In the rows, 128 means zero.
Families of rows that turns and mirrors carry onto each other, the same ones carrying the whole set onto itself: the rest of each named row's family, in list order
5 families of 8 rows
nono: [145 135 125  97 155 100 129 100]
Zag: [147 133 137 125 158  82 150 127]
dadus: [136 116 113 140 106  98 143 137]
Bipoz: [153 135 121 132 121  97 155 139]
Puvov: [152 143 141 106 154  99 141 118]
kopog: [133 126 106 119 103  92 137 140]
moza: [151 128 135  95 157  95 140 107]
Ruri: [135 131 143 105 154 100 121 103]
Sebet: [137 127 116 148 130  94 158 136]
piv: [128 109 112 102 127 120 109 116]
Kiz: [138 145 135 125 160  97 149 116]
lev: [117 114 132 117 148 132 129 103]
bida: [122 111 110 105 111 115 119 112]
Gidu: [132 132 142 117 166 105 150 123]
Vofu: [142 138 129  93 150 101 124 107]
tedup: [137 122 103 129 104 114 126 136]
Ser: [144 138 125 103 137  77 145 134]
Gab: [129 118 137 112 155 113 127  94]
pup: [121 116 114 134 117 126 118 113]
sud: [121 110 108 139 126 124 119 124]
finu: [127 124 129 119 157 122 120 101]
Mog: [131 116 119 104 125 127 120  98]
Ner: [141 139 132 125 163  94 152 118]
poniv: [140 123 111 147 132  94 152 144]
paro: [130 112 108 104 127 121 109 108]
Mel: [119 104 115 141 123 122 124 128]
Lof: [122 102 125 119 121 120 110 110]
romi: [133 114 132 105 142 126 114 107]
vemes: [139 127 114 148 119  97 140 144]
ror: [150 144 117 111 132  84 155 127]
vek: [134 105 113 129 110 125 128 129]
paku: [148 145 134 124 138  80 148 126]
nuf: [121 121 133 115 154 122 117 105]
Kebo: [141 112  99 123 104 102 141 135]
rifev: [118 118 114 140 120 127 139 131]
legit: [134 136 125 139 135  98 156 147]
suda: [154 134 119 122 134  85 147 144]
Sezip: [131 124 130  84 147  97 128 106]
suzes: [139 114  94 126 110 103 131 138]
Nede: [155 134 111 117 136  79 153 131]

Which other rows belong to the same family as bida? kopog, lev, Gidu, Ser, rifev, legit, Sezip
Which other rows belong to the same family as tedup? Zag, moza, Gab, pup, Mog, vemes, suda
Which other rows belong to the same family as dadus? Bipoz, Puvov, Ruri, Lof, romi, vek, paku

Families of rows that turns and mirrors carry onto each other, the same ones carrying the whole set onto itself: the rest of each named row's family, in list order
4 families of 8 rows
nif: [124 131 159 123 141 134 120 126 116 110 127 133 134 126 107 138 134 174
  96 136 107 139  89 112 114 149 121 111 148 139 160 137 118 114 150 132]
kopa: [109 158 106 119 132 141 130 135 126 127 123 109 123 146 143 108 149 134
 141 146 116 147 103 121 129 129 120 149 103 114 139 107 129 113 138 109]
Sovad: [ 89 105 145  88 154 124 146 135 123 107 142 102 133 138 114  80 125 123
 122 109 103 140 125 130 113 127 102  98 139 143 127 117 150 124 163 132]
zum: [123 124 153 114 152 137 131 122 124 106 123 129 118 136 111 136 133 162
  97 126  98 145  82 129 114 154 129 121 145 131 152 145 120 115 142 130]
Letov: [107 146 105 128 144 150 128 147 122 120 122 106 121 160 119 104 149 130
 137 143 104 152 116 139 123 118 123 145 101 115 136 107 127 111 149 110]
Sema: [113 150 110 125 122 155 119 143 111 137 103 112 141 137 146  97 134 132
 131 140  99 142 115 131 128 125 132 145 123 111 126 100 147 120 143 120]
bod: [108 108  97 109 144 128  92 123 135 135 133  85 118 114 145 100 120 142
 109 161 132 128 138 102 117 119  94 122 150 111 155 129 126 135 140 131]
Mano: [125 127 146 116 140 133 127 119 118 114 119 136 133 113 119 134 130 180
  95 135 101 146 101 121 102 162 113 121 149 135 157 138 128 111 151 122]
vir: [121 130 158 124 144 128 126 124 120 120 121 134 125 128 114 143 133 172
  95 120  99 147  88 129 116 147 124 118 143 142 155 139 125 124 134 130]
Toleg: [ 81  96 141  99 152 133 144 133 116  99 146  94 145 127 114  84 129 126
 121 125 119 149 127 125 112 124 108 108 132 146 114 106 149 125 167 138]
Fes: [114 160 109 123 132 155 130 133 117 137 110 114 139 142 140 106 129 137
 127 150 115 133 105 125 132 134 128 157 127 101 131 103 138 126 129 133]
sugof: [120 109  98 135 147 122 125 119 124 111 151  92 126 120 120 112 128 152
  92 155 125 128 156 102  97 116 102 122 153 134 154 118 114 129 154 148]
giva: [119 157 102 119 140 141 132 141 119 124 123 107 121 142 126 107 146 144
 138 139 116 142 107 118 131 137 120 154 110  98 133 109 123 108 140 110]
danel: [109 109 101 123 147 128 102 122 130 141 137  87 137 122 144 105 129 153
 103 154 134 127 141  90 122 115  92 119 156 111 160 126 118 135 147 142]
sok: [102 128 149 115 130 133 117 118 113 125 121 132 127 147 113 155 126 158
 109 139 107 130 107 141 100 145 110 114 155 130 170 149 127 118 138 133]
pumuv: [ 80  83 143 111 139 150 143 124 131 110 144 113 135 140 124  89 136 123
 124 107 119 135 128 134 123 109 107 107 128 147 125 118 148 137 153 139]
Lefov: [112 110  92 141 140 116 125 118 130 118 149 100 127 111 136 103 136 154
  97 157 132 126 148 115 107 120  95 120 153 129 159 117 112 134 147 153]
Pez: [ 85  99 151  97 146 131 140 137 124 105 140  99 144 135 125  83 131 123
 112 113 122 148 124 130 114 115 104  97 130 143 123 107 146 134 164 136]
zizu: [114 106 103 134 141 118 107 119 131 129 145  93 132 107 146 107 119 158
 104 151 128 128 142 104 119 116  80 117 156 119 156 125 122 136 150 133]
vegi: [112 161 115 130 121 153 128 142 114 126 114 110 137 133 152  98 138 133
 128 148 116 139 102 124 133 132 134 154 121 114 135 105 141 125 133 120]
Dag: [124 114  80 132 151 123 115 123 123 120 141  94 119 112 131  99 146 153
 100 150 130 123 147 113 105 123 107 124 155 130 162 122 126 130 147 150]
sesu: [ 96 126 145 120 130 139 128 119 109 132 130 144 134 145 119 154 127 158
 106 151 119 138 106 124 100 155 101 122 151 128 161 149 117 119 137 136]
Bor: [ 90 103 153  89 161 118 157 134 115 110 144  99 139 146 116  94 119 134
 117 113 114 141 127 121 127 129 106  95 135 139 128 110 137 133 164 134]
zodo: [ 86  81 143 109 145 142 151 122 114 113 125 125 129 139 118  93 127 134
 125 103 111 121 132 137 134 120 110 111 144 147 126 119 142 143 147 144]
Goz: [111 154 127 134 133 167 117 148 114 131 110 111 148 142 137  96 128 130
 122 145 105 145 109 125 133 116 130 146 122 116 122 101 137 132 147 120]
bikig: [101 134 159 109 140 136 120 116 104 128 120 135 126 150 117 147 126 146
  99 133 112 139  93 134 106 145 123 117 157 121 145 152 119 124 132 128]
Kivo: [106 148 102 127 130 146 131 148 119 127 129 110 130 157 128 103 150 131
 138 146 109 152 106 114 134 130 125 138 102 112 134 100 125 106 148 121]
peg: [115 113  92 132 145 130 116 121 130 118 153  95 117 109 132  91 144 148
  99 161 138 124 142 105 106 126 126 125 144 125 152 117 115 130 141 151]
fone: [103 137 157 118 132 128 128 128 113 128 127 128 123 151 115 155 126 154
  99 126 113 145 101 134 112 148 115 115 149 131 160 149 120 125 130 129]
zin: [ 72  81 139 103 134 154 136 113 125 113 132 111 135 135 119  86 127 124
 131 116 115 140 134 127 124 115 101 118 135 144 121 110 138 133 157 140]
lema: [ 74  85 155 113 140 146 145 126 123 118 141 123 140 142 119  79 133 129
 126 110 111 125 123 123 128 117 114 108 139 141 125 120 137 135 148 148]
sifug: [111  88 110 131 145 124 101 121 121 129 134  92 131 117 137 110 114 158
 100 153 122 125 143 101 109 107  85 129 156 119 157 122 121 137 148 139]

Which other rows belong to the same family as vegi? kopa, vir, pumuv, Lefov, Pez, zizu, fone
Which other rows belong to the same family as zum? Toleg, Fes, sugof, giva, bikig, zin, sifug

Families of rows that turns and mirrors carry onto each other, the same ones carrying the whole set onto itself: the rest of each named row's family, in list order
4 families of 8 rows
mag: [140 147 125 146 157 130 109 108 159 129 148 140 109 140 178 148 201 149
 109 162 158 108 141 127 173  79  99 154 153 123 158 139 137 115 114 136
 122  98 114 128 171 106 119 123]
far: [130 101 110 123 145 163 109 114 136 131 131 103 114 144 145 170 158 141
 137 162 168  88 161 122 145  96 105 140 129 128 133 124 122  92  94  90
  96 134 123 123 174 106 143 115]
lomom: [120 122 127 115 142 136 113 166 122 145 140 137 150 163 157 125 146 139
 107 152 146  97 156 121 128 102 104 105 144 145 152 144  76  94 120 116
  93 122  95  85 136 116 135 138]
viku: [124 157 137 141 173 125 107 114 116 124 136 145 125 139 157 152 208 143
 107 156 126  67 146  94 141 104 106 119 140 151 180 112  82 119 140 108
 117 119 131 103 142 109 122  89]
pud: [136 139 133 142 142 134 105 119 130 126 113 148 136 159 139 153 166 129
 105 149 127  86 166 115 118 105 115 140 118 125 165  97  86 119 147  94
 133 146 107 113 151 120 130 110]
Bef: [126 133 140 132 158 135  97 105 121  93 120 152 124 164 166 141 178 136
 111 171 148  81 146 115 122  99 117 124 131 110 179 129 124 105 138 101
 142 132 120 113 154  96 127 100]
Lup: [122 140 124 147 133 140 112 129 177 140 125 131 121 158 156 152 151 138
 111 141 152 114 156 126 155 114 116 163 134 136 146 122 103  96 136 119
 120 137  84 129 160 123 120 130]
voto: [125 141 129 146 143 131 116 135 118 125 120 161 124 147 153 129 164 138
 132 152 131  81 162  96 131 125 109 111 126 137 171 126  73 111 152  91
 117 126 107 110 167 116 135  97]
gope: [128 163 131 156 155 124 111 124 148 139 154 141 116 134 181 142 211 154
 114 157 154 103 134 102 168  96  95 126 159 136 163 150 130 113 119 141
 110  98 116 117 166 108 121 109]
zazop: [127 129 123 137 182 128 126 109 117 112 135 156 109 140 177 133 204 144
 132 180 142  71 155 109 144 101  96 126 148 136 184 135 100 109 132 102
 116  98 134 120 160  97 126  89]
Faz: [124 131 131 108 163 145 102  96 141 134 133  93 124 130 152 165 189 157
 110 162 154  91 151 121 163  77 110 132 133 133 149 111 121 127  87 103
  93 130 142 114 163 100 152 112]
Vuvi: [127 138 134 116 160 128 112 154 116 156 155 128 156 147 158 138 190 143
  93 154 138  89 152 117 136  80  94 109 155 157 160 131  81 113 109 133
  89 110 118  81 123 112 132 131]
Sov: [128 122  98 141 135 145 109 136 130 149 133 123 119 148 157 170 150 162
 123 159 151  85 145  93 129 121 100  99 125 129 132 133 106  91 106  87
  79 130 113 112 172 120 146 105]
romop: [137 128 127 133 177 130 114  93 130 114 129 144 121 153 164 158 206 132
 104 178 137  76 158 128 131  80 102 156 140 123 179 106 114 116 126 107
 134 119 135 123 146 100 122 102]
vugup: [115 124 136 109 150 159  91 108 129 113 133  98 119 140 153 157 168 152
 129 160 170  87 141 111 156  94 117 113 131 127 144 135 131 101  95  99
 101 138 131 107 171  94 147 107]
Giso: [132 151 137 137 149 137  91 107 161 113 137 137 114 155 171 151 178 146
  99 153 163 110 131 128 169  87 117 150 140 117 154 135 136 105 121 132
 135 120 101 119 164 105 114 129]
Guma: [130 118 117 118 153 129 132 162 127 166 146 135 149 151 156 131 169 138
 109 157 137  96 172 127 133  88  89 125 151 155 154 131  68 107 113 120
  82 108 108  95 134 120 138 138]
Lasut: [126 169 129 165 149 124 118 131 157 162 151 132 127 133 166 155 211 148
 108 146 141 102 147  98 158 104  93 138 158 152 161 129 110 115 124 142
 102 111 114 119 151 120 120 108]
gemev: [118 153 120 165 139 128 133 145 163 166 142 135 123 137 164 144 184 145
 127 144 144 106 159  99 154 124  93 140 153 155 156 137  96 104 134 129
  95 116 100 128 160 125 126 110]
kige: [121 130 116 115 164 134 117 109 138 142 133 113 115 125 170 146 184 172
 121 172 150  94 151 110 165  93  99 108 136 129 152 134 111 128  92  95
  74 112 140 117 178 103 164 103]
naz: [130 124 113 134 136 156  94 122 133 141 132 103 127 153 139 189 157 147
 110 150 155  83 146 103 126 104 109 123 122 130 128 112 115  91 102  94
  99 148 117 109 158 117 136 112]
Lemok: [135 130  93 139 150 131 120 124 142 171 134 118 123 140 157 177 171 166
 102 161 134  88 155 103 135 103  93 118 127 132 135 109  95 118  98  91
  71 122 124 117 165 126 152 110]
Zuf: [130 122 129 111 167 130 118 149 111 139 157 137 140 143 174 122 190 144
 113 169 151  91 152 126 146  75  88 107 161 145 164 153  97 107 102 129
  90  91 122  88 141 102 134 131]
Sele: [132 113 126 109 146 140 108 150 131 141 136 130 152 172 149 143 147 131
  91 152 145 100 160 139 125  81 107 132 137 136 146 122  84  98 115 118
 108 129  96  91 130 116 129 151]
puved: [136  98 120 103 152 143 112 145 125 125 139 139 136 170 164 127 148 133
 110 168 161 101 159 148 136  77 102 131 142 124 149 144  99  92 108 114
 109 110 101  98 147 106 131 151]
Nul: [132 118 138 100 160 141  93 137 116 113 148 132 143 166 166 134 169 138
  95 164 160  94 140 138 137  67 107 114 147 127 156 145 113  97 104 128
 116 114 111  83 135  99 125 144]
Tuko: [111 157 131 158 129 135 114 145 167 149 133 131 128 152 159 147 161 143
 116 137 147 108 149 101 150 133 113 137 141 149 152 134  96  93 142 124
 108 137  86 120 155 124 122 115]
Fol: [141 114 128 105 171 133 112 133 120 136 154 130 141 153 165 140 191 136
  96 169 151  93 156 144 144  55  93 133 156 137 158 133 106 111  96 131
 104  99 123  94 134 102 128 144]
met: [137 135 115 147 164 127 134 123 126 144 127 154 121 135 148 146 192 135
 126 156 122  75 176 108 141 105  94 144 136 151 170 104  64 123 142  96
 107 113 122 120 158 121 130  99]
giz: [124 136 127 138 139 141 105 121 168 116 128 141 110 160 170 140 151 143
 117 153 165 116 144 129 165 107 119 151 136 120 149 144 122  92 131 118
 128 123  87 128 173 110 121 131]
Dal: [121 151 117 127 154 128 100 116 137 153 135 113 129 134 164 164 182 176
  93 159 136  88 136  92 147 102 105  91 130 133 147 120 105 128  98  99
  77 125 132 103 160 113 156 101]
Zede: [137 112 120 138 149 138 124 114 132 115 112 159 119 161 158 136 162 128
 131 173 143  89 175 130 122 101 105 149 126 109 170 121 105 108 139  89
 133 125 111 131 169 109 135 111]

Which other rows belong to the same family as Fol? lomom, Vuvi, Guma, Zuf, Sele, puved, Nul
Which other rows belong to the same family as vugup? far, Faz, Sov, kige, naz, Lemok, Dal
Which other rows belong to the same family as zazop? viku, pud, Bef, voto, romop, met, Zede

